Turns, then the turns between two rows, first turn first; the first pair answered:
K:
[-2.11 -1.41  1.60 -1.28 -3.01  1.62  1.75 -1.26  1.58 -0.95  0.63  3.29
 -1.57] => [-1.73 -1.06  1.37 -1.55 -2.92  3.27  1.37  1.50  1.45 -0.03  1.25  2.77
 -1.27]
[-0.74  0.57 -1.85  0.06  0.70  0.08 -0.76 -3.44 -2.33  2.63 -0.71  0.64
  2.64] => [-0.97  0.53 -1.33  0.97 -0.08  0.87 -0.72 -3.22 -1.50  2.95 -0.65  0.90
  2.40]
[ 1.15 -0.46  1.48  0.09 -1.37 -0.70  0.47  2.17  2.71 -2.71 -0.61 -0.96
 -1.13] => [ 1.06 -0.43  1.37 -0.41 -0.89 -0.71 -0.01  2.66  2.53 -2.59 -0.68 -1.04
 -1.25]
[-2.20  0.08 -2.09  0.54 -0.78 -0.25  0.30 -0.52 -1.13  1.54  0.89  0.70
  2.16] => [-2.08  0.63 -2.43  0.46 -0.62  0.11  0.33  0.13 -0.70  1.64  0.98  0.76
  2.14]
Q:
[ 1.63  0.02 -1.44 -2.27  0.90  0.23 -1.54  0.72 -2.18  0.45 -2.81 -0.30
  0.12] => [ 1.23 -1.52 -0.36 -0.27 -0.89  1.56 -0.94  3.51  0.36 -1.43 -1.20 -0.21
 -1.44]
[ 0.16 -0.05  0.77  2.06 -1.20  2.24 -0.32  2.31  1.17 -0.98  1.82 -0.22
  0.37] => [-0.13  0.32  0.63  1.00 -0.23 -2.54  0.58 -2.88  0.78 -2.28 -0.60 -0.28
  0.05]
[-0.99  0.90  0.14  3.14 -0.57 -0.34  1.17  0.21 -0.17  0.67 -1.26  1.08
 -2.17] => [-0.90  1.69 -0.65  2.32  0.30 -0.11  0.58 -0.33 -1.47  1.78 -1.85  0.78
 -1.51]
[-0.76 -0.69 -0.38  1.21 -0.21  1.02  0.34 -1.96 -1.54  0.25  0.36  0.90
  0.86] => [-0.47 -1.05  0.03  1.71 -0.40  2.21  0.33 -1.00 -1.07  0.30  0.75  0.69
  0.76]
V:
[ 2.30  2.16 -2.96 -2.87  0.66 -1.51 -0.14 -0.33 -0.78  3.02 -3.76 -2.28
  0.09] => [ 1.56  2.40 -2.97 -1.84  0.30 -2.03 -0.17 -2.40 -1.31  3.77 -3.73 -1.48
  0.77]
[-0.94 -1.07 -0.92  2.36 -0.64  3.28 -1.64  1.71 -0.57  2.10  1.47  1.13
  0.65] => [-1.88 -1.50 -0.21  3.66 -1.63  1.46 -0.54 -1.58  0.20  1.28  1.02  1.90
 -0.38]
[-0.70  0.01 -0.10  1.30 -0.84 -1.80  0.60 -1.70 -0.71  0.68 -0.20  1.45
  0.10] => [ 0.17 -0.38  0.54  0.42 -0.32 -2.48  1.49 -0.14  0.74 -1.05 -0.02  0.33
 -1.66]
Pairs:
Each pair is 2 to 4 turns apart.
[-1.09 -1.89  2.23  2.04 -1.25 -2.02  2.60  0.74  3.84 -2.22  1.71  0.73
 -1.01] => [-0.20 -1.38  1.06  1.56 -0.69  2.24  0.98  5.18  2.54  0.14  2.81  0.27
  0.88] -> K, V
[ 2.06  0.00  0.22 -3.06  1.89 -2.47  0.32  1.23  1.82 -2.56 -0.62 -1.46
 -1.65] => [ 1.03  1.57 -1.88 -3.02  2.53  0.60 -0.91  0.39 -2.24  2.11 -0.84 -0.47
  2.10] -> Q, V
[-2.87 -0.04  1.31  3.14 -2.64  3.25 -0.14  2.48  0.90  1.14  2.13  1.40
  0.32] => [-1.68  0.78  1.65 -0.54 -0.38 -4.81  1.31 -3.14  1.30 -1.96 -1.04  0.41
 -1.69] -> V, V, K, Q
[-3.52 -1.51  0.94  5.38 -4.56  6.62 -0.41  1.69  0.84  2.12  2.23  1.80
  1.11] => [ 0.12  2.64 -2.53 -5.33  4.07 -2.90 -1.30 -4.16 -4.01  2.75 -3.72 -1.78
  1.54] -> Q, V, Q
[ 1.79  1.60 -0.30 -1.63  3.22  1.30 -0.29  3.03 -2.74  1.32  0.86  1.06
  1.09] => [ 1.71 -0.03  1.06 -0.20  1.61  1.49  0.42  5.10 -0.09 -0.98  1.91  0.71
 -1.00] -> K, Q
[-3.62  0.79  1.63  2.04 -2.40 -4.42 -0.39 -3.02 -1.56 -1.47  1.81  1.43
  0.03] => [-0.78  3.19 -0.99 -3.12  1.88 -3.73 -2.74 -0.01 -4.13  0.57  0.46 -0.78
  1.43] -> V, Q
[ 1.23  1.34 -0.52 -2.22  1.71 -1.41  0.55 -0.21 -0.80 -0.59 -1.85 -0.72
 -0.60] => [ 0.07 -0.51  1.09  0.66 -1.31  0.74  1.37  1.96  1.74 -2.07  0.00  0.08
 -1.70] -> K, Q, Q
